128 stands for zero in the data rows.
Here are some points, one per row:
[183  93 149 150 146 140 134 104 114  89 112 133 137 105 146 135 108 101
 135 173 130 116 137 150 133 152 133 140 167 137 122 129 177 143 146  96
 100 158 150 141 170 123  82 128  81 104 167 122]
[122 145 108  96  97 140 104  86 116 135 110 108 113 104 147 112  97 135
 130  91 158 138 101 127 111 129 112 108 114 144 140 144 112 107 132 108
  77 116 148 114 109 104 108 116 144 137 127 117]
[153 103 113 211  70 143  96 143 167 131 132  95 165 111 141 148 136 141
 112 135 148 134 149 101 107 106 141 109 175 108 139 100 164 118 128 130
 161 160 139 152 126 101  83 174 118 153 120 131]
[ 71  99 138 128 114 146 105 140 115 106 161 132 132 127 116 132 150 144
 132 152  77 107 145 133 119 142  77 136 129  79 131 129 129 143 151 105
 167 128 103 125 117 130 149 113 181 138 106 120]
[ 93 152 139 132 176 153 135 114 126 177 150 117 109 178 139 157 154 160
 114 190 162 141 139 160  90 104 156  80 135 111 122 102 119 134 146 109
 132 108  81 113 121 182 147 128 180 115 123 129]
[117 120 144 106 116 115 116 104 141 123 140 110 133  80 104 110 104 155
 163  94 134 109 121 115 144  96 154 101  98 144 138 116 112 126 137 139
 118 129 119 125 118  97 104 133 149  87 109 118]
[ 95  95 100 150 143 127 128 120  90 135 119 168 128 144 120 113 155 140
 117  88 110 122 119 112 154 124 108 154 138 146 138 108 101 124 120 118
 134 125 126  93 110 149 133 142  88 116 129 105]
[157 162 160 116 139  78 176 127 171 188 134  95 177 103 158  93  95 112
 139 143 131 132 203 130 106 121 130 142 136 128 134 135 191 103 157 108
 158 115 132 121 168 102  96 130  88 143 149 131]
[180 135 121 127  92 124 127 156 149 135 141 116 133  98 113 129 106 103
 122 120 135 111 141 121 133  97 132  99  98 145 140  89 120 137 118 174
 120 135 139 121  97  95 122 104 147 115 116 119]
[129 168 151  90  67 122 113 100 103 148 103 183 121 167 111  85 153 132
 166 128 137 135 153 158 110 119 174 167 106  84  91 116 173 151  91 118
 164  53 186 227 144  78 162 174 159 133 163 103]
[134 160 117  98 101 140 107 105 148 121 124 101  99 150 127  93 127 148
 125  99 158 117 112 130 121 128 119 107 101 131 163 124 121 139 115 125
  80 136 119 125 134 108 104 129 143 136 130 148]
[ 83 121 137 150 123 132 141 119 103 139 137 126  96 152 129 147 142 148
 128 156 117 100 115 142 150 130 116 145 121 122 141 155 122 120 147 101
 169 156 112 136  94 129 143  77 163 142 116 107]
[104 106  95 154 145 142 125 117 110 135 133 168 151 174 114 125 124 128
 101 110  89 122 118 114 151 133 109 155 135 125 118 102  96 122 128 129
 124 127 120 103 108 143 131 139  92 131 125 129]
[ 89 109  99 140 161 137 137 130 147 130 125 184 151 137  88  93 155 137
 112 117 126 129 124 118 160 148 103 151 154 169 118 125 122  94 134 152
 118 104 115 120 102 123 144 105  93 100 118 117]
[169 139 121 102  81 113 111 147 129 114 134 130 139 108 143 134 101 140
 138 127 117 138 158 112 138 125 135 125 111 166 134 132 108 137 115 157
 101 164  92 133  94 101 118 143 151 143 126 130]
[ 91 136 170 115 207 106 137 208 123 134 105 147 117 140 166 150 141 120
 136 119  85 138 101 153 146 159 159  86 168  98  97 186 143 139 141 160
  76 144 192 184 151 199 162 115 113 149 124 147]
[197  94 145 161 143 131 115 109 119  99  84 115 134 111 146 152 119  85
 132 162 153  92 153 140 131 127 130 142 133 141 108 117 151 109 137 119
 110 153 131 133 195 123  90 122 105  99 137 123]
[166 171 153 117 148  63 119  95 153  97  93  82 104 112 118 110  99  34
 166  98 121 147  64 138 135 148 154 146 160 139 125  89 128 101 149 154
 172 113 115 104 154 113 111 166 135 153 136 115]
[ 83 123 125  89 162  94 172 132  90 134 106 112  98 108 167 140 164  95
  99 129 127 138  98 117  90 113 160 114 119  90 113 122 126 147 113 114
 114 115  99 132 125 148 146 134 104 122  93 110]
[160 123 136 148 162 156 155 133 138  93 150 128 153 100 167 156  98 130
 145 211 173 153 156 163 138 162 125 185 123 120 141 116 165 145 127  97
 123 164 174 152 151 151  99 149  93 117 188 136]
[ 83 144 142 137 134 173 145 137 118 127 138 120  99 153 141 151 155 164
 131 155 110 105 144 138 132 154 120 135 115 138 122 137 118 109 128  98
 165 145 121 102  89 119 145  81 168 150 117 117]
[ 79 114 103 164 162 104 135 107 141 107 174 124 152 133  84 126 152 144
 100 125 112 152 161 117 130 107 111 149 134 108 100 143  97 133  99 132
 151 130 157 113 133 141 150 106 121 148 134 110]
[127 163 138  94  95 132 116 111 144 120 114 119 100 145 109 116 105 149
 126 102 156  99 109 104 107 124 106 111 104 142 157 131 117 115 117 125
  84 122 107 139 135 127  94 127 134 146 132 139]
[167  96 168 105 150 129 115 156  85 124 181 117 138 137 131 143 169  80
 121 116 136 118 100 122 153 151 152 130 104 120  96 213 133 104 141 128
 128  70 118  97 136 142 210 170 173 116 166 213]
[177 164 121 143  84 121 111 162 132 123 114 119 129 122 130 144  97 151
 131 111 120 144 147 117 123 126 132 140 102 165 147 154 114 170 115 163
 111 141 102 129 116 118 119 145 145 119  85 117]
[ 72  98  98 170 123 152 122 139 121 139 130 141 143 128  86 103 124 123
 106 132 107 167 127 108 133 101 129 164 178 132 123 103 110 155 136 105
 134 111 142 125 145 128 180 104 106 143 147 139]
[181 125 117 121  83 135 131 129 160 128 135 107 133  83 138 144  93 121
 129 126 129 120 143 137 140 108 127  98 114 157 139 112 100 137  94 170
 142 128 115 141 117 108 135 112 128 129 102 126]
[105 103  83 143 141 149 124 140 133 149 137 151 136 170  92 133 158 105
 107 104  89 119 119 116 132 116 102 147 136 146 127 142 101 119 125 117
 143 129 123 101 118 151 115 130  93 121 145 130]
[125 146 111  96 105 151 137 109 148 132 117 145 122 121 133 113  91 154
 145 108 187 114 120 105 111 139 114  98 115 128 167 146 113 135 124 155
 113 132 119 106 133 115 108 129 147 136 115 145]
[136 114 145  90 167 107 163 147 101 125  90 131 105 136 142 131 162 140
 122 123  96 161  75 131  95 149 123  90 116  78 101 133 136 128 127 147
 132 129 151 139 118 190 144 108  91 111 108 136]
These points spread out most along one direction. Take the direction at right angles to it along which they spread out most. Go by this last direction. How far along it is each point below, from 0 to 99? 50 is the average, and the first point above lies past it. One standard deviation of the points above along it is 16.
[181 125 117 121  83 135 131 129 160 128 135 107 133  83 138 144  93 121
 129 126 129 120 143 137 140 108 127  98 114 157 139 112 100 137  94 170
 142 128 115 141 117 108 135 112 128 129 102 126] 39
[125 146 111  96 105 151 137 109 148 132 117 145 122 121 133 113  91 154
 145 108 187 114 120 105 111 139 114  98 115 128 167 146 113 135 124 155
 113 132 119 106 133 115 108 129 147 136 115 145] 34
[177 164 121 143  84 121 111 162 132 123 114 119 129 122 130 144  97 151
 131 111 120 144 147 117 123 126 132 140 102 165 147 154 114 170 115 163
 111 141 102 129 116 118 119 145 145 119  85 117] 37
[167  96 168 105 150 129 115 156  85 124 181 117 138 137 131 143 169  80
 121 116 136 118 100 122 153 151 152 130 104 120  96 213 133 104 141 128
 128  70 118  97 136 142 210 170 173 116 166 213] 61
[160 123 136 148 162 156 155 133 138  93 150 128 153 100 167 156  98 130
 145 211 173 153 156 163 138 162 125 185 123 120 141 116 165 145 127  97
 123 164 174 152 151 151  99 149  93 117 188 136] 87
[180 135 121 127  92 124 127 156 149 135 141 116 133  98 113 129 106 103
 122 120 135 111 141 121 133  97 132  99  98 145 140  89 120 137 118 174
 120 135 139 121  97  95 122 104 147 115 116 119] 38
[129 168 151  90  67 122 113 100 103 148 103 183 121 167 111  85 153 132
 166 128 137 135 153 158 110 119 174 167 106  84  91 116 173 151  91 118
 164  53 186 227 144  78 162 174 159 133 163 103] 60
[ 83 144 142 137 134 173 145 137 118 127 138 120  99 153 141 151 155 164
 131 155 110 105 144 138 132 154 120 135 115 138 122 137 118 109 128  98
 165 145 121 102  89 119 145  81 168 150 117 117] 38
